 52  -20  -40   10 Out: 10, 52

-20   19   10   33  -35  -29
-20  -26   34   -5   -4   37
Out: -29, -20

-39   39   20  -35
 -9   -9  -12    3
Out: -35, -9

 -6  -26    3  -28  -51 Out: -51, -6

-10  -12   21   -9   38  -31 Out: -31, -10

-17  -11    3  -14   51   -7  -37 Out: -37, -17

-34  -30  -23  -43    0
 -9    9   23   17   23
Out: 0, -9

 0  11   3  11  41   1   4 Out: 4, 0

 46    6  -37  -28   33    1
 -4   33  -18   33  -45  -37
Out: 1, -4

 10    6  -25   40  -31   39 Out: 39, 10
---
(0.042, -0.132, 0.000, 0.107, 0.143, 0.103) → 0.042
(-12.987, -3.796, 1.581, 10.413, 16.110) → -12.987
(-0.025, 0.050, -0.085, -0.131, 0.106, 0.113, 0.038) → -0.025
(-12.66, 3.43, 11.70, 2.75, -12.17) → -12.66
(-1.89, 0.67, 1.11, 0.21, -1.51, -0.05) → -1.89
(-0.15, 0.06, 0.15, 0.04) → -0.15
(-166.808, -66.329, 102.341, 73.882, 1.992) → -166.808
(1.59, 15.23, -17.21, -12.39, -9.27) → 1.59
---
[[-16  41   1  36 -28  23 -18]
 [-22 -14  18   5  22  45  37]] --> -28

[[  5  10  12  14 -17  -3 -11]
 [ 35  42  15 -23 -40 -14 -47]
 [ 12  26  17  16 -25  -4 -22]] --> -40

[[-12  42  32  47]
 [  0 -11  17  22]] --> 42

[[-16   4  -7   1  -4  24  45]
 [-30  -6  18 -19  -6   5  34]] --> -4

[[-11  42  -5  48]
 [ 18  28  23 -26]] --> 42

[[ -1  -8   0   2  -7  -7]
 [ -6 -46   9  20 -36 -34]] --> 2

[[ 18 -16  32  23]
 [ 16 -50  38  35]] --> -16
---
[[  0  50 -17   6 -12  51   0  -6 -16  -9  -1]
 [  0 -17   2  23  12 -10  -1   1   6   8  10]
 [  0  14 -27  23 -14  20  -3  -5  -1  -7   4]
 [  1 -12  24 -10 -11 -15   5   9  18  -7  -3]
 [  0   7  -5  -1  -3   9  -1  -1   4  -2  -1]
 [  0   7 -33  10 -11  12  -5  -7   4  -5   0]
 [  0  10 -25   3  12  13  -5  -6  -2   7   4]
 [  0 -46  19  14  31 -41   0   7  17  19  12]
 [  0  -3  -9 -10  13  -5  -2  -1   8   8   1]
 [  0 -26  16  -8  -4 -28   3   8  23  -2  -1]
 [  0  11   8 -13  14  10   0   1  -1   7  -1]
 [  1 -13  28   5  10 -13   4   8   8   6   5]] >> 1

[[-27  15  10   6  17  -7 -10]
 [ -8  11  28  -3  10  -8  -4]
 [ 11   6   1  27   6  15   6]
 [ 23   5   2  -1  43 -13   8]
 [-14  -3 -17   9 -16   9  -2]
 [-10  -7  -8   5   1   0  32]
 [ 13  -7   3 -27   1 -13  -9]] >> 13

[[ 16 -21  -1  25 -18  -9  10 -11  -9   7   6]
 [-22  13   7 -13   9 -12  -1  -1  17  -4  -1]
 [ -1 -26  19  12   6  -2   6   9  -8  27  38]
 [-32  -3  18   8  -5 -45  15 -20  27   5  12]
 [-14  16   5 -23  19  12 -11  15   5  -1   2]
 [ 19  -4  -6  -2   4  27  -8  14 -19   3   1]
 [  5 -19   5  21 -13 -15  11 -10  -4   9  11]
 [ 17   0  -6  -7   8  30 -11  17 -19   1   0]
 [-30  32  -5 -14  -6 -32   2 -23  33 -27 -33]
 [ -7 -16  16   7   6  -7   5   5  -1  19  28]
 [-10 -28  25  15   5 -16  10   3  -1  30  43]
 [ -9  -1   7  -1   4  -7   2   0   6   5   8]] >> -9

[[ -8   5 -15 -19  23   9   4   8   0 -13 -20   6  11   7   5]
 [-19   0 -13 -27  14  -9  16  -1 -20  -7   2  -8 -10   8   6]
 [ -6 -33 -39 -33  13  10  15  13   8   4  14  25  -2  -8   1]
 [ 14  -8   8  16  10  33   6  -7 -11   7  -6  32  -8  34 -17]
 [ 19 -16  14  22   4 -17  25 -40  10  19  23  -6   5   9 -12]
 [-17  17  37   0  -6   9  37 -12 -12 -41 -29 -33 -27   4   2]
 [  2   4  17  23 -22 -16 -15  -3   8  10   9 -23 -12   2  -9]
 [ 21 -19 -20   5  -5  21 -26   2   5  24  10  42  23  10 -14]
 [ 29 -18  14  23  -9   7   7 -32  31   5   6  10  38  -9 -12]] >> 29

[[-10  -3   4  -8 -28  -1  -8  -1   1   9  -7 -20]
 [  5   2  -2   4  16   1   5   1  -1  -6   4  11]
 [ 11   1  20  -4 -18   6   2  20  27  23   9 -23]
 [  1   1   0   1   4   0   2   0   0  -1   1   3]
 [-15  -6   6 -13 -46  -1 -14  -2   2  15 -11 -33]
 [ -8 -16 -31  10  25  -3  -2 -24 -39 -39  -6  44]] >> -8

[[  3  37 -27   0  20   2 -11]
 [  3  38 -28  -1  21   3 -11]
 [  1   3  -4  -2   3   3  -1]
 [  3  39 -27   1  20   2 -11]
 [  1   3  -4  -2   3  -3  -1]
 [  1   3  -5  -4   3   3  -1]
 [  1   3  -4  -1   3   7  -1]
 [  1   3  -5  -4   4  -2  -1]
 [  2   6  -8  -5   6   4  -2]
 [  1   6  -5  -2   4   3  -2]
 [  1   1  -2  -1   1  -3   0]] >> 1

[[-21 -34  -1  -4   4 -22   3  13   3 -27]
 [  6  11  31 -27 -41 -11  25  10 -17 -26]
 [-29   0 -24  10  30   4   6   6 -19 -23]
 [-16  18   1  -1   4  -2   6 -24   4  -6]
 [  2  -3  11 -12  -4 -14 -11  -1   8  10]
 [  2  33   8 -29 -21 -11 -13   9 -21  -1]] >> 2
---
(2, 6, 7, 3, 6, 4, 6) ans = 6
(48, 7, 73, 29, 83, 35, 82) ans = 82
(1382, 6912, 9463, 6607, 9366, 9161) ans = 9161
(842, -602, -862, -331, -963, -141) ans = -141
(18, 77, 90, 13, 22, 54) ans = 54
(147, 95, 29, 200) ans = 200
(60, 98, 13, 47, 55, 12) ans = 12
(76, 21, 53, 75) ans = 75
---
[-25 -28  38   7   5  -2] | -28

[[ -5  20 -26  25  -3  15]
 [ 23  -4 -27 -53 -15 -19]] | -4

[-24 -31  29   5 -41  42] | -31

[ 44  25  38   3 -37 -48] | 25

[ 35   3 -39 -26  27  -7] | 3

[[ 31 -27 -19  14  -6  29]
 [-13   1  28  11  45  24]] | 1

[ 32  24  22  44 -31  14] | 24
---
[[  0 -11 -15 -40 -30]
 [ 40  -2   1   4 -37]]
-11

[[ 42  -8   8  43  10  -7 -24]
 [ -7  29 -33 -23 -11  -5  16]
 [-26 -24 -41 -21 -23 -17  14]]
29

[[ 41 -42  42 -40 -18]
 [ 41  35 -38 -41 -40]
 [-41  41  38 -41  39]]
35

[[-38   4 -20   6   0  28  13]
 [-14  -2   8  15  23  17 -12]]
4

[[ 10 -10 -26 -34 -24  35]
 [ 30 -40 -38  24 -25  -3]
 [  2 -10 -12  -5  -5   1]]
-40

[[  8  42   2  21]
 [-13  -1  10 -27]]
42

[[-19  -6 -19  10   7  -1]
 [-15  10   1   0  -4  39]]
-6

[[  6  -1  26  -3  -2  19]
 [-16   1  41   1 -12  -3]]
-1

[[ 22  34  -8  11 -30  50 -24]
 [  1 -16  18   4 -10  14   0]
 [  9   0  14  -7   3  10 -11]]
-16
